In the data rows, 50 means zero.
Some points, one per row:
60 58 44 59 27 55 51 63 42 59 50 51 35 58 29 34
34 43 50 49 61 51 37 24 56 45 59 43 49 48 48 37
67 65 35 42 29 44 54 65 34 47 68 52 51 47 54 57
29 22 53 57 69 52 36 21 72 61 51 53 70 62 65 40
74 63 44 43 38 35 37 62 64 35 68 25 52 60 59 50
60 49 30 59 32 47 35 43 59 62 68 44 55 61 46 29
39 46 45 57 41 59 53 41 39 69 40 63 43 51 40 39
65 45 45 59 43 47 42 54 74 61 44 43 62 68 54 42
77 50 39 61 35 37 28 50 84 55 72 31 63 78 61 36
69 55 51 69 45 49 28 50 82 47 67 32 58 60 62 54
88 59 54 70 47 42 25 64 99 39 67 22 64 65 68 66
51 54 72 35 67 43 64 68 55 33 29 48 52 48 63 74
59 61 45 45 38 54 63 65 31 49 53 58 44 40 41 58
11 23 46 38 67 50 50 17 34 65 43 67 59 50 56 32
37 51 37 34 48 48 60 48 20 53 57 64 56 37 54 55
 0 28 50 31 72 54 56  9 19 55 45 68 48 39 48 38
44 47 48 54 49 54 50 46 48 55 47 54 51 54 50 46
40 29 52 75 59 60 25 14 78 64 59 44 50 58 42 28
39 39 41 53 43 49 47 42 48 73 46 57 57 62 47 31
64 57 41 61 26 53 44 57 54 63 52 46 36 68 32 28
50 44 59 60 58 54 39 46 71 51 42 39 47 57 44 38
82 48 50 81 40 52 25 50 94 58 62 31 56 75 51 41
 7 23 40 44 74 56 49  6 30 63 59 72 61 32 54 41
35 31 37 59 47 57 41 25 52 75 60 61 65 54 54 33
53 37 52 82 48 64 43 38 66 77 40 65 56 57 41 41
53 36 56 68 62 60 33 39 91 61 41 43 67 63 55 46
11 16 55 60 82 67 39  5 65 69 35 57 60 46 43 27
53 60 66 43 58 49 58 63 48 29 41 42 37 43 53 71
89 72 45 59 32 38 42 75 65 41 58 32 53 55 54 59
43 36 73 68 71 59 42 37 82 48 29 44 52 57 49 51
37 24 63 80 69 64 40 26 82 70 22 57 61 54 48 39
30 35 53 57 61 59 48 31 55 60 45 60 51 51 51 48
42 50 64 53 63 52 52 46 50 41 44 52 44 42 53 62
74 61 52 58 37 49 45 70 61 48 49 40 45 59 47 53
39 37 61 74 72 67 45 30 71 59 34 57 52 43 42 49
58 51 51 73 44 64 55 53 51 62 46 64 48 48 44 60
59 53 62 40 51 42 56 65 61 37 41 39 52 61 59 60
67 50 56 68 54 48 44 61 76 49 40 41 59 52 55 58
46 55 68 32 68 47 66 67 43 26 36 48 48 31 62 82
65 62 34 62 24 49 37 53 47 57 69 44 43 68 41 33
36 46 44 57 54 51 43 29 41 50 68 53 45 46 49 44
28 42 44 41 45 55 63 40 21 68 40 69 50 46 42 35
34 43 61 54 69 61 58 35 43 45 36 55 37 32 39 52
41 40 39 45 45 44 45 41 50 62 48 51 58 63 51 32
41 40 78 60 72 60 50 42 70 42 27 46 39 46 42 56
33 44 59 38 54 52 66 57 35 59 20 64 47 50 47 46
50 57 64 44 65 46 59 62 54 32 42 45 48 42 58 72
71 44 59 80 52 58 33 49 92 57 47 39 60 63 49 49
20 50 48 28 48 54 75 44  1 54 29 69 28 34 28 33
58 62 55 49 47 47 54 63 51 41 52 45 47 51 54 62
41 31 53 57 61 56 43 37 66 66 38 53 55 56 46 35
50 44 53 49 47 46 49 49 52 53 49 53 51 58 54 46
74 73 59 49 43 43 58 78 54 32 46 37 43 48 52 68
77 75 59 52 41 40 46 75 61 28 56 28 42 57 56 67
51 39 37 54 45 52 38 40 60 66 62 49 56 57 46 31
62 66 42 51 36 45 55 66 41 44 62 49 47 46 51 59
58 76 58 31 45 36 66 80 34 25 44 41 37 43 55 72
Then 16 other points, each followed by its number:
21 43 53 33 66 57 70 44 19 52 44 72 46 28 51 64 0
74 62 72 53 50 44 53 79 78 36 28 33 47 64 55 64 1
80 63 47 75 26 51 28 60 76 52 64 32 41 74 41 39 2
53 47 44 55 52 54 41 43 58 54 52 43 51 51 45 41 3
69 56 61 58 57 48 43 62 81 36 48 36 59 52 67 73 4
81 64 74 68 60 51 45 71 94 30 40 25 48 56 55 72 5
56 55 43 33 41 35 52 57 42 40 64 45 54 57 60 52 6
63 49 82 57 71 52 54 71 86 38  6 39 52 57 56 71 7
55 35 49 71 57 60 40 41 80 71 36 54 68 53 49 42 8
29 31 54 68 69 59 37 16 61 58 54 56 53 45 50 44 9
62 52 49 48 57 50 49 58 58 47 51 48 60 39 53 62 10
60 66 25 47 24 41 51 52 17 52 80 54 42 45 44 40 11
80 59 35 75 35 51 30 51 75 59 79 41 57 60 51 47 12
27 39 56 22 70 43 63 45 32 41 42 53 48 37 52 51 13
67 57 42 69 38 47 39 54 61 57 54 45 49 57 45 42 14
51 50 42 62 42 49 46 42 45 58 56 52 44 51 40 38 15
Which of these numbered points is nearest to each point below, ignoring the 3 directions in which the first points spread most? Its number follows each.
31 30 62 54 62 57 49 34 65 60 28 55 52 56 48 40 > 1
60 57 24 39 32 45 48 53 37 57 73 48 54 45 45 38 > 10
43 43 52 41 62 42 42 40 58 38 59 43 57 50 65 58 > 6
39 54 47 42 61 46 57 44 35 38 56 53 47 33 56 59 > 11
37 43 47 44 52 49 52 39 39 55 48 50 47 47 47 38 > 3
37 50 45 15 54 37 62 55 22 39 51 47 47 40 53 45 > 13
43 34 59 78 64 61 33 26 76 61 46 51 54 56 51 42 > 15
64 58 59 46 52 47 46 63 64 35 52 32 41 52 48 55 > 3
46 55 64 51 61 53 57 53 45 37 41 51 42 38 48 68 > 15
33 54 34 31 46 46 55 38 15 49 68 57 46 39 44 39 > 11
30 45 46 51 61 57 58 37 27 54 52 68 48 27 42 53 > 12
63 50 40 58 38 48 38 48 66 59 61 41 55 59 48 37 > 3
35 42 27 46 40 51 48 32 31 72 61 65 59 53 50 35 > 4
43 45 41 63 45 53 40 35 53 59 65 52 51 56 52 41 > 9
35 42 44 43 65 56 50 38 38 54 54 58 55 35 52 51 > 10
59 53 37 61 46 47 36 38 58 55 73 41 59 55 52 42 > 11
47 62 53 43 47 44 51 52 38 33 59 43 36 51 50 57 > 9
49 43 38 76 44 53 31 29 61 65 60 52 51 56 44 31 > 15
70 60 47 74 38 54 33 53 68 49 70 41 48 57 49 53 > 9
67 50 73 54 59 49 56 78 82 44  7 42 56 60 53 63 > 7
81 65 51 71 28 50 32 66 80 47 55 28 40 75 41 42 > 2
57 49 44 44 49 38 33 42 71 46 61 28 57 66 54 33 > 13
89 71 59 44 46 40 55 86 65 24 53 31 55 47 62 80 > 10
86 67 74 58 41 45 53 96 85 43 13 33 45 70 52 65 > 7
60 57 20 51 31 46 34 40 42 58 89 42 56 52 47 31 > 11
18 22 57 47 78 67 59 28 52 68 19 70 59 35 40 41 > 8
45 55 76 52 64 57 59 59 52 35 28 49 35 46 41 67 > 2
22 50 34 25 50 49 62 34  8 49 65 61 46 34 46 39 > 11
46 46 56 46 62 51 57 53 50 49 37 56 58 39 55 61 > 10
51 49 53 47 48 49 55 50 49 52 44 50 46 53 44 44 > 5
41 45 45 39 53 46 43 38 49 50 53 42 52 58 50 31 > 13
67 91 46 21 25 36 74 89  0 19 68 45 24 36 46 73 > 9
52 41 56 47 60 54 50 54 67 48 41 48 59 47 53 53 > 10
47 46 70 46 64 48 50 54 68 40 28 43 48 56 56 56 > 1
89 59 36 87 18 53 18 54 90 69 66 29 46 85 34 19 > 2
64 34 68 86 78 66 24 36 99 56 40 37 71 55 57 56 > 10
47 51 20 54 24 49 43 37 31 70 81 58 51 57 44 29 > 9
43 34 31 54 37 42 31 24 54 66 78 49 61 67 57 23 > 6
59 50 22 66 30 47 28 31 52 65 88 48 59 61 51 29 > 11
59 52 48 49 33 43 53 63 49 56 42 49 48 67 50 41 > 1
63 62 58 49 49 52 60 72 49 42 51 52 49 39 54 76 > 0
70 63 21 62 23 55 38 48 48 63 82 46 50 55 42 35 > 12
48 41 47 67 51 53 40 37 65 61 45 51 55 59 49 36 > 14
37 45 31 54 30 54 43 31 32 71 58 59 37 60 30 15 > 2
49 47 52 59 50 53 37 39 55 45 64 42 39 51 44 42 > 9
75 49 54 72 38 50 38 66 84 63 37 41 58 73 53 47 > 7
40 36 60 50 59 49 48 46 63 56 37 53 58 60 52 46 > 1
41 56 46 42 41 51 57 53 25 50 50 54 33 52 36 42 > 2
57 58 42 47 50 42 40 46 52 38 75 35 50 48 54 54 > 11
58 42 66 74 61 52 30 41 89 47 41 37 50 61 54 52 > 15
69 78 66 29 52 37 62 84 45 10 45 31 36 41 54 77 > 3
50 39 45 44 54 39 41 39 62 54 60 48 67 60 62 44 > 6
32 41 39 49 40 57 51 36 32 69 48 60 37 55 30 21 > 2
Now 16 new points, numbered from 0 again:
35 37 73 62 74 60 52 40 66 54 13 55 48 51 46 48 0
86 89 66 38 38 37 61 98 51 12 46 24 33 48 57 82 1
43 40 44 55 54 55 42 38 61 59 53 50 56 53 49 38 2
88 64 45 69 25 43 43 79 73 54 48 39 56 69 50 51 3
28 28 65 44 67 52 52 32 59 57 31 56 58 58 53 40 4
54 70 36 28 30 39 71 71  7 41 59 60 38 38 47 59 5
81 51 42 72 32 47 24 49 85 56 75 31 57 77 53 37 6
57 44 45 59 51 54 45 49 63 62 46 55 63 50 48 46 7
71 60 47 61 42 55 47 60 64 50 54 44 51 48 47 58 8
38 36 62 64 55 66 53 45 60 68 20 58 39 56 30 32 9
63 52 52 76 48 53 39 54 68 58 45 46 49 53 44 46 10
68 71 21 37 27 41 47 55 28 44 90 42 51 47 51 46 11
62 42 53 70 54 53 40 52 83 57 43 46 63 56 57 56 12
59 64 56 46 50 43 47 63 49 29 58 37 40 51 55 62 13
34 43 52 46 51 57 63 47 35 61 29 64 46 47 38 40 14
53 37 63 68 65 64 49 51 78 61 15 56 56 49 41 52 15
Which of these numbered points is nearest to each point below, ignoring the 3 directions in which the first points spread most? Its number follows each.
41 45 27 54 29 55 43 36 35 75 67 58 42 59 32 15 > 1
48 46 58 61 59 57 52 46 52 50 35 53 40 46 40 48 > 10
35 23 64 83 83 64 28 16 95 60 39 52 68 53 59 52 > 5
66 40 57 69 59 49 32 45 88 53 54 41 69 60 62 59 > 5
38 38 63 53 63 55 45 41 63 50 38 47 45 53 43 41 > 1
59 45 62 66 58 60 51 57 75 58 18 51 56 52 42 49 > 15
59 64 61 53 39 56 63 77 48 49 27 50 29 54 29 48 > 9
28 38 41 53 50 54 46 26 37 65 60 59 51 55 48 32 > 6
53 75 34 24 30 39 75 72  0 36 64 60 34 31 44 61 > 5
50 56 28 38 42 40 45 43 33 45 86 49 60 44 64 54 > 11
43 69 50 17 33 36 72 69  3 29 56 54 32 42 50 62 > 6
64 72 58 35 40 45 70 87 30 36 33 47 38 43 44 65 > 14
60 53 74 66 58 56 52 66 79 47 20 41 47 62 50 63 > 0
29 57 26 31 30 54 76 53  0 62 57 78 35 24 29 40 > 8
85 67 57 68 39 46 40 70 77 45 46 31 47 65 48 49 > 0
12 31 41 43 59 58 65 32 18 71 35 81 54 37 45 39 > 12
83 83 46 21 27 25 62 87 32 20 66 33 42 55 58 66 > 6
47 46 30 43 46 43 37 36 51 52 85 46 65 53 65 45 > 11
98 60 38 68 25 39 30 74 89 55 64 33 65 76 62 53 > 12
58 56 65 37 51 40 59 66 54 36 37 42 50 56 59 60 > 4
29 46 49 38 61 53 64 44 29 51 45 67 49 37 54 59 > 5
73 56 37 60 36 50 42 58 63 61 57 47 60 55 48 43 > 7
60 76 77 32 61 50 79 92 36 21 20 49 35 31 49 87 > 14
44 55 80 38 77 52 65 60 58 23 19 43 41 37 51 71 > 1
29 34 75 54 91 56 43 27 74 34 38 44 50 43 56 62 > 13
39 61 50 17 52 42 73 69 17 37 45 56 44 38 53 62 > 2
47 51 56 41 67 44 49 40 53 33 65 41 53 40 61 63 > 11
31 48 48  9 53 46 84 65 10 49 28 70 53 32 49 60 > 7
74 43 36 69 35 45 22 42 84 63 76 37 64 76 58 32 > 6
94 75 50 54 33 39 52 89 67 34 55 36 55 53 61 75 > 12
47 42 50 58 50 53 44 41 60 62 46 55 61 59 56 46 > 12
38 40 68 37 64 50 60 52 48 43 29 53 49 50 55 54 > 4
60 56 49 46 56 44 41 49 58 33 68 37 55 42 56 60 > 11
74 75 82 46 60 45 56 86 68 10 33 28 35 46 58 88 > 1
20 41 54 44 67 53 51 28 40 43 54 51 48 41 50 47 > 13
46 48 40 36 40 45 58 59 28 59 46 63 56 51 54 50 > 12
22 33 61 50 71 55 62 42 42 62 16 70 53 41 48 52 > 3
58 67 74 30 65 49 71 84 43 17 29 40 44 33 54 86 > 2
29 29 83 63 82 71 59 37 65 56  0 61 39 44 32 47 > 9
40 33 64 57 71 61 53 41 64 55 32 57 61 44 55 61 > 12
63 59 51 55 39 50 60 74 44 54 37 56 50 50 48 63 > 3
57 56 37 55 35 56 51 53 41 61 58 57 47 48 40 42 > 8
36 33 63 69 64 69 57 42 54 67 13 68 46 42 33 45 > 15
67 66 24 54 18 44 54 62 25 63 69 62 51 49 50 49 > 12
70 60 58 58 50 54 52 62 60 40 50 43 48 45 50 64 > 8
56 48 40 60 47 51 42 42 59 56 65 51 60 50 57 50 > 5
37 60 77 24 63 49 82 67 17 23 28 52 25 25 38 69 > 1
58 50 51 54 52 53 51 57 57 51 42 49 52 47 46 50 > 7
70 59 66 67 52 60 55 69 75 51 19 45 49 54 38 55 > 15
55 51 29 66 30 52 35 37 48 67 74 53 55 59 50 34 > 5
33 46 55 54 56 54 54 37 42 55 43 55 43 50 45 44 > 1
67 43 59 62 53 43 37 53 90 51 40 37 60 70 56 46 > 4
58 66 77 47 61 53 65 76 56 30 20 43 38 45 48 72 > 0
